One turn sends every row of this set to another row. A few are shown first. Where does it send the rows asked after them?
Q_262: |  .07 |  .12 | -.01 | -.01 | -.03 |  .08 |  .14 |  .06 |  .02 |  .05 |  .08 |  .18 | -.04 |  .06 |  .05 |  .02 | -.07 |  .26 | -.04 |  .02 | -.03 |  .20 |  .09 |
Q_771: |  .00 |  .16 | -.07 | -.01 | -.03 |  .04 |  .36 |  .06 |  .00 |  .10 |  .12 |  .08 | -.23 |  .00 |  .05 | -.05 | -.16 | -.03 | -.06 | -.06 |  .00 |  .09 |  .11 |
Q_111: |  .06 |  .04 | -.10 | -.01 | -.03 |  .00 |  .03 |  .07 | -.02 |  .08 |  .08 | -.12 | -.16 |  .14 |  .00 | -.01 |  .13 |  .34 | -.06 | -.05 |  .01 |  .10 |  .08 |
Q_108: |  .12 |  .10 |  .03 | -.10 | -.05 | -.09 |  .01 | -.06 | -.12 | -.01 |  .05 | -.05 | -.12 |  .03 |  .16 |  .02 | -.15 |  .07 | -.22 | -.05 |  .07 |  .09 |  .21 |
Q_975: |  .14 | -.05 | -.06 |  .11 | -.03 |  .09 |  .09 |  .05 |  .08 |  .05 |  .13 | -.27 |  .03 |  .13 |  .03 | -.09 | -.09 | -.05 |  .03 |  .01 | -.06 |  .06 |  .05 |
Q_263: | -.04 |  .17 | -.06 | -.06 | -.07 | -.02 | -.01 |  .06 |  .01 |  .11 |  .14 |  .07 | -.20 |  .01 | -.09 |  .03 |  .12 |  .02 |  .03 |  .08 |  .15 |  .01 |  .13 |
Q_778: | -.03 | -.10 |  .12 |  .02 |  .07 | -.05 |  .03 |  .00 |  .17 |  .11 |  .17 | -.02 | -.17 |  .06 |  .09 |  .09 |  .07 | -.06 | -.02 |  .12 | -.03 | -.03 |  .12 |
Q_785: |  .15 |  .06 |  .06 |  .08 | -.04 |  .05 |  .05 |  .02 |  .10 |  .12 |  .16 | -.06 | -.15 |  .13 | -.04 |  .14 |  .08 | -.10 | -.08 |  .18 | -.03 |  .11 |  .18 |
Q_970: |  .11 |  .19 | -.11 |  .12 | -.15 |  .01 |  .12 |  .07 | -.03 |  .04 |  .05 | -.02 | -.10 |  .14 | -.10 |  .09 | -.05 |  .20 | -.09 | -.08 | -.05 |  .01 |  .07 |
Q_613: | -.07 |  .13 | -.11 | -.06 |  .00 | -.05 |  .05 |  .04 |  .12 |  .20 |  .04 | -.05 | -.04 | -.09 |  .10 | -.09 |  .11 |  .12 | -.02 | -.08 |  .02 | -.01 |  .03 |
Q_317: | -.03 |  .12 |  .08 |  .09 |  .06 | -.04 |  .07 | -.13 |  .10 | -.01 |  .14 | -.06 | -.11 |  .00 |  .11 | -.06 |  .00 |  .12 | -.20 |  .04 |  .13 |  .07 |  .22 |
Q_567: |  .04 |  .03 |  .08 | -.05 | -.04 | -.06 |  .05 |  .20 | -.03 |  .12 |  .13 | -.25 | -.07 |  .21 |  .00 |  .04 | -.11 | -.16 | -.07 |  .03 | -.03 | -.03 |  .10 |
Q_294: |  .10 | -.05 |  .07 | -.15 | -.03 |  .04 |  .19 |  .03 | -.08 |  .21 | -.02 | -.15 |  .01 |  .03 |  .06 |  .02 | -.17 | -.02 |  .07 | -.01 |  .10 | -.01 |  .04 |
Q_271: |  .13 |  .11 |  .07 | -.07 | -.04 |  .01 |  .23 |  .21 | -.03 |  .14 |  .07 | -.15 | -.09 |  .17 |  .06 | -.04 | -.15 | -.05 |  .06 | -.03 | -.18 | -.01 |  .15 |
Q_266: |  .00 | -.01 |  .01 | -.08 | -.02 |  .04 |  .28 |  .06 |  .09 |  .10 |  .20 |  .11 | -.25 |  .11 | -.01 | -.06 |  .04 |  .05 |  .08 | -.10 | -.03 |  .00 |  .04 |
Q_40: | -.09 |  .08 |  .11 | -.11 |  .00 |  .00 |  .17 | -.02 | -.01 | -.12 |  .10 | -.20 |  .01 |  .01 |  .00 |  .07 | -.06 |  .12 |  .01 |  .06 |  .12 |  .14 |  .09 |
Q_824: | -.04 | -.11 |  .17 | -.03 |  .10 | -.03 |  .19 |  .02 | -.02 | -.11 |  .08 | -.03 | -.12 |  .09 |  .08 | -.02 | -.01 |  .16 | -.02 |  .02 |  .03 |  .11 | -.02 |
Q_781: |  .12 |  .06 | -.01 | -.02 | -.03 |  .05 |  .12 |  .07 |  .02 |  .09 |  .02 | -.23 | -.37 |  .14 |  .03 | -.02 | -.21 |  .00 | -.04 |  .04 | -.01 | -.08 |  .06 |
Q_944: |  .10 |  .04 | -.03 | -.07 |  .15 | -.06 | -.03 | -.03 | -.04 |  .18 | -.03 |  .02 | -.19 |  .05 |  .18 | -.04 |  .03 |  .11 | -.18 |  .02 |  .01 |  .09 |  .11 |
Q_318: |  .05 |  .03 |  .11 | -.02 |  .07 | -.01 |  .25 |  .14 | -.03 |  .02 |  .00 | -.27 |  .00 |  .16 | -.02 | -.04 | -.15 | -.01 | -.10 | -.05 | -.02 | -.06 |  .14 |
Q_482: |  .09 |  .27 | -.01 | -.04 | -.02 |  .02 | -.02 |  .00 |  .02 |  .08 |  .10 | -.08 |  .03 | -.12 |  .02 |  .00 |  .08 | -.06 |  .01 | -.02 |  .00 | -.06 |  .11 |

Q_266 turns into Q_778
Q_785 turns into Q_40
Q_108 turns into Q_970
Now find these:
Q_318 turns into Q_271
Q_781 turns into Q_975
Q_317 turns into Q_262
Q_111 turns into Q_613

